In the data rows, zero lies at 4.5, halfway between 4 and 5.
Here are some points, one per row:
[2 5 5 5 3 5 7 3 2 8 5 4 4 4 4 4 4 4 4 7 3 4 6 4 4 4 7 7 5 4 3 8 6 6 4 3 3
 5 7 7 4 5 2 4 5 4 7 5 1 3 4 6 4 5 2 3 7 6 1 5 3 6 9 5]
[3 6 6 6 4 4 6 6 3 6 5 7 6 4 4 5 4 4 7 4 7 5 4 5 5 5 5 3 5 4 5 3 3 7 2 8 6
 3 5 4 6 7 4 1 9 6 4 9 7 2 3 5 6 5 2 9 5 4 3 5 7 6 1 1]
[4 4 3 2 4 7 5 4 4 8 2 4 4 3 5 5 5 2 3 5 5 6 9 6 4 2 5 5 4 5 5 5 6 5 2 3 3
 3 4 3 7 4 7 6 4 5 4 6 4 5 6 5 5 4 7 6 5 5 8 3 5 6 0 5]
[5 4 4 4 4 4 2 6 5 4 2 5 3 4 7 4 6 2 7 3 5 1 4 4 4 4 7 5 5 2 2 7 2 5 6 0 4
 5 7 2 3 5 8 4 5 3 2 4 2 2 4 6 5 6 3 3 7 5 5 6 2 5 4 2]
[2 2 7 8 5 4 4 4 8 4 6 1 5 7 4 5 5 5 2 2 3 1 3 7 5 1 3 5 2 4 4 3 3 3 3 6 5
 5 4 6 3 6 4 5 6 4 5 4 7 3 9 6 1 4 5 1 6 6 4 3 4 5 5 4]
[4 6 5 5 2 6 4 6 3 3 2 1 5 3 4 1 1 6 6 6 6 5 4 4 4 4 6 4 5 5 4 3 4 1 6 4 5
 3 2 5 4 3 5 5 8 2 5 6 5 4 5 3 4 6 7 5 8 6 6 3 4 2 5 7]
[2 4 6 5 6 3 6 6 6 5 4 4 3 8 3 6 5 9 6 5 2 6 8 4 3 4 7 6 6 6 4 5 1 5 7 6 5
 4 5 4 6 2 5 5 3 3 2 2 6 5 5 4 5 4 7 5 1 3 3 3 5 5 3 5]
[5 3 4 3 7 1 3 8 3 4 6 6 5 5 3 4 8 8 5 3 6 2 2 4 4 5 4 6 4 5 3 7 7 5 4 5 5
 4 5 1 6 5 3 4 5 4 6 3 5 5 3 2 2 2 5 4 5 5 6 5 5 5 3 7]
[8 6 2 3 8 4 7 5 7 4 7 5 3 4 7 4 5 4 6 8 8 5 2 6 4 6 8 5 7 7 4 6 5 5 2 4 5
 4 1 4 1 7 4 6 5 6 4 4 6 7 6 6 5 4 4 3 4 6 6 3 4 5 4 5]
[8 7 6 4 3 6 7 8 7 2 6 7 6 2 3 4 5 7 2 6 3 8 2 6 4 7 5 3 1 2 4 3 5 4 3 5 5
 5 8 5 4 4 5 4 7 4 2 6 4 3 6 6 5 2 5 4 4 6 4 6 6 6 5 4]
[4 6 2 2 5 7 6 5 2 9 6 8 5 5 6 4 7 6 6 3 8 2 4 7 3 5 2 1 5 5 4 4 7 5 7 4 4
 6 6 6 6 5 4 7 5 5 3 7 8 4 3 5 5 4 5 3 5 3 2 4 3 6 4 4]
[6 2 5 2 5 5 3 8 4 4 4 4 5 5 4 7 4 4 6 6 5 3 4 6 5 5 5 4 2 1 3 1 5 5 7 5 3
 7 3 5 6 7 4 1 3 3 7 1 3 6 3 4 9 4 5 5 0 5 6 3 4 1 6 4]
[4 6 4 6 6 7 3 3 5 4 2 7 4 3 2 8 5 6 6 4 6 5 5 4 5 1 4 7 7 2 6 2 6 1 4 5 5
 3 3 6 3 5 6 7 4 6 6 6 3 7 4 4 3 6 3 5 2 3 3 4 2 5 2 6]
[7 4 6 6 3 5 3 3 4 6 4 2 7 4 3 5 3 4 5 6 2 2 4 4 5 5 4 3 4 7 7 5 9 7 5 0 3
 6 5 3 5 2 5 3 3 6 4 6 4 4 3 3 3 5 7 5 4 3 2 4 5 4 3 8]
[3 4 5 3 5 5 5 5 7 5 3 3 4 4 2 7 4 3 8 3 5 5 7 2 3 7 4 4 4 5 7 3 6 5 5 6 5
 4 6 4 2 5 4 2 0 6 6 7 6 4 4 6 5 4 3 5 9 6 4 4 4 2 7 5]
[7 5 6 4 4 6 5 1 4 3 5 4 7 3 6 5 5 4 7 5 4 3 3 5 6 4 4 5 4 5 3 3 4 3 7 5 7
 1 9 4 5 5 7 8 2 3 5 5 5 5 5 5 6 5 3 8 6 6 3 6 6 6 5 7]
[6 6 4 6 1 4 5 5 4 0 3 4 4 4 7 5 8 4 5 5 6 6 6 5 5 3 2 4 3 6 6 5 3 6 4 5 3
 6 5 2 3 7 3 3 6 4 5 4 5 9 4 4 3 5 6 4 5 4 1 6 6 5 7 5]
[5 8 3 7 4 3 3 5 6 3 7 7 5 4 4 6 3 5 4 6 3 5 4 5 4 6 1 6 3 7 3 4 2 5 3 1 5
 4 1 5 8 3 2 3 3 4 6 4 8 5 5 5 7 5 3 3 8 5 7 3 5 6 6 4]
[3 4 2 6 4 5 5 3 1 5 8 5 4 6 5 2 3 5 4 1 4 5 3 6 8 9 5 3 0 5 4 7 1 5 2 5 9
 4 3 3 3 5 5 5 6 5 6 4 4 5 3 8 5 5 7 4 2 2 6 7 3 5 5 6]
[4 3 4 3 3 4 3 2 5 3 7 5 3 3 4 3 5 3 5 6 3 7 5 4 3 7 2 6 7 5 4 5 7 5 5 6 4
 6 5 6 4 4 8 4 4 5 7 5 6 5 4 4 1 6 6 3 5 7 5 4 3 4 1 0]
[4 4 7 3 4 3 3 2 5 6 4 6 4 6 5 5 6 4 4 6 6 8 4 4 9 2 4 5 4 7 2 5 5 2 5 3 2
 7 3 3 3 4 2 6 4 4 5 5 3 7 6 4 8 5 3 3 4 7 4 4 0 4 4 4]
[6 4 5 4 7 9 1 5 3 3 3 5 5 4 4 4 6 3 6 3 3 5 6 2 3 4 3 5 6 5 7 7 4 4 7 6 4
 4 5 8 3 4 3 4 3 5 4 3 3 1 3 5 4 4 3 4 2 4 6 3 9 4 3 4]
[3 7 5 3 3 0 4 5 3 6 5 3 4 4 8 3 0 5 4 4 3 1 4 4 4 3 3 4 7 4 8 3 2 5 2 6 4
 2 5 6 4 2 7 5 4 8 6 4 4 5 5 5 4 4 5 3 3 6 5 7 7 5 7 3]
[4 3 6 7 8 7 1 1 7 6 1 4 3 5 5 1 2 1 5 4 4 6 4 5 3 6 3 6 4 5 7 2 5 6 6 7 5
 5 4 3 6 4 3 5 5 5 1 2 3 5 3 4 4 2 3 6 3 4 4 5 4 5 7 6]
[4 2 2 3 2 3 6 4 6 5 8 3 4 3 3 8 6 3 4 3 4 6 5 3 5 5 4 5 6 2 4 5 4 4 9 5 4
 3 0 4 6 4 1 7 3 4 3 4 4 2 4 2 2 6 5 5 4 1 6 9 4 2 3 4]
[6 4 3 3 2 3 8 4 5 5 3 5 6 7 3 5 4 3 1 5 1 3 3 4 3 3 6 3 6 8 3 5 5 0 2 6 5
 6 4 6 6 4 5 3 8 5 3 2 4 5 4 4 3 7 2 7 4 3 7 6 5 4 5 3]
[5 2 2 5 7 5 7 5 3 2 6 2 3 5 4 3 4 5 0 3 7 4 5 2 4 3 5 5 8 2 6 5 4 4 2 3 7
 5 4 7 6 2 6 3 2 1 3 5 3 3 5 3 7 2 5 5 4 4 4 3 4 4 6 4]
[2 7 7 7 8 2 5 4 6 3 4 5 6 6 6 3 4 6 0 3 6 5 6 5 7 7 6 1 3 2 2 6 5 6 4 4 1
 4 5 4 3 7 6 7 4 6 5 4 6 5 6 3 5 6 4 5 5 2 4 3 5 2 6 4]
These points spread out most along one direction. Take the direction at right angles to it along which they spread out most. Go by this last direction. Where along it does each point below lie, from 0 to 99? The average is 50, and the first point in the table lies past the average. One standard deviation of the points above along it is 16.
[4 3 4 3 3 4 3 2 5 3 7 5 3 3 4 3 5 3 5 6 3 7 5 4 3 7 2 6 7 5 4 5 7 5 5 6 4
 6 5 6 4 4 8 4 4 5 7 5 6 5 4 4 1 6 6 3 5 7 5 4 3 4 1 0] 54
[5 2 2 5 7 5 7 5 3 2 6 2 3 5 4 3 4 5 0 3 7 4 5 2 4 3 5 5 8 2 6 5 4 4 2 3 7
 5 4 7 6 2 6 3 2 1 3 5 3 3 5 3 7 2 5 5 4 4 4 3 4 4 6 4] 28
[5 4 4 4 4 4 2 6 5 4 2 5 3 4 7 4 6 2 7 3 5 1 4 4 4 4 7 5 5 2 2 7 2 5 6 0 4
 5 7 2 3 5 8 4 5 3 2 4 2 2 4 6 5 6 3 3 7 5 5 6 2 5 4 2] 55
[4 6 4 6 6 7 3 3 5 4 2 7 4 3 2 8 5 6 6 4 6 5 5 4 5 1 4 7 7 2 6 2 6 1 4 5 5
 3 3 6 3 5 6 7 4 6 6 6 3 7 4 4 3 6 3 5 2 3 3 4 2 5 2 6] 57
[7 4 6 6 3 5 3 3 4 6 4 2 7 4 3 5 3 4 5 6 2 2 4 4 5 5 4 3 4 7 7 5 9 7 5 0 3
 6 5 3 5 2 5 3 3 6 4 6 4 4 3 3 3 5 7 5 4 3 2 4 5 4 3 8] 60
[2 5 5 5 3 5 7 3 2 8 5 4 4 4 4 4 4 4 4 7 3 4 6 4 4 4 7 7 5 4 3 8 6 6 4 3 3
 5 7 7 4 5 2 4 5 4 7 5 1 3 4 6 4 5 2 3 7 6 1 5 3 6 9 5] 57
[3 4 2 6 4 5 5 3 1 5 8 5 4 6 5 2 3 5 4 1 4 5 3 6 8 9 5 3 0 5 4 7 1 5 2 5 9
 4 3 3 3 5 5 5 6 5 6 4 4 5 3 8 5 5 7 4 2 2 6 7 3 5 5 6] 38
[4 2 2 3 2 3 6 4 6 5 8 3 4 3 3 8 6 3 4 3 4 6 5 3 5 5 4 5 6 2 4 5 4 4 9 5 4
 3 0 4 6 4 1 7 3 4 3 4 4 2 4 2 2 6 5 5 4 1 6 9 4 2 3 4] 27
[3 6 6 6 4 4 6 6 3 6 5 7 6 4 4 5 4 4 7 4 7 5 4 5 5 5 5 3 5 4 5 3 3 7 2 8 6
 3 5 4 6 7 4 1 9 6 4 9 7 2 3 5 6 5 2 9 5 4 3 5 7 6 1 1] 90
[6 4 3 3 2 3 8 4 5 5 3 5 6 7 3 5 4 3 1 5 1 3 3 4 3 3 6 3 6 8 3 5 5 0 2 6 5
 6 4 6 6 4 5 3 8 5 3 2 4 5 4 4 3 7 2 7 4 3 7 6 5 4 5 3] 35
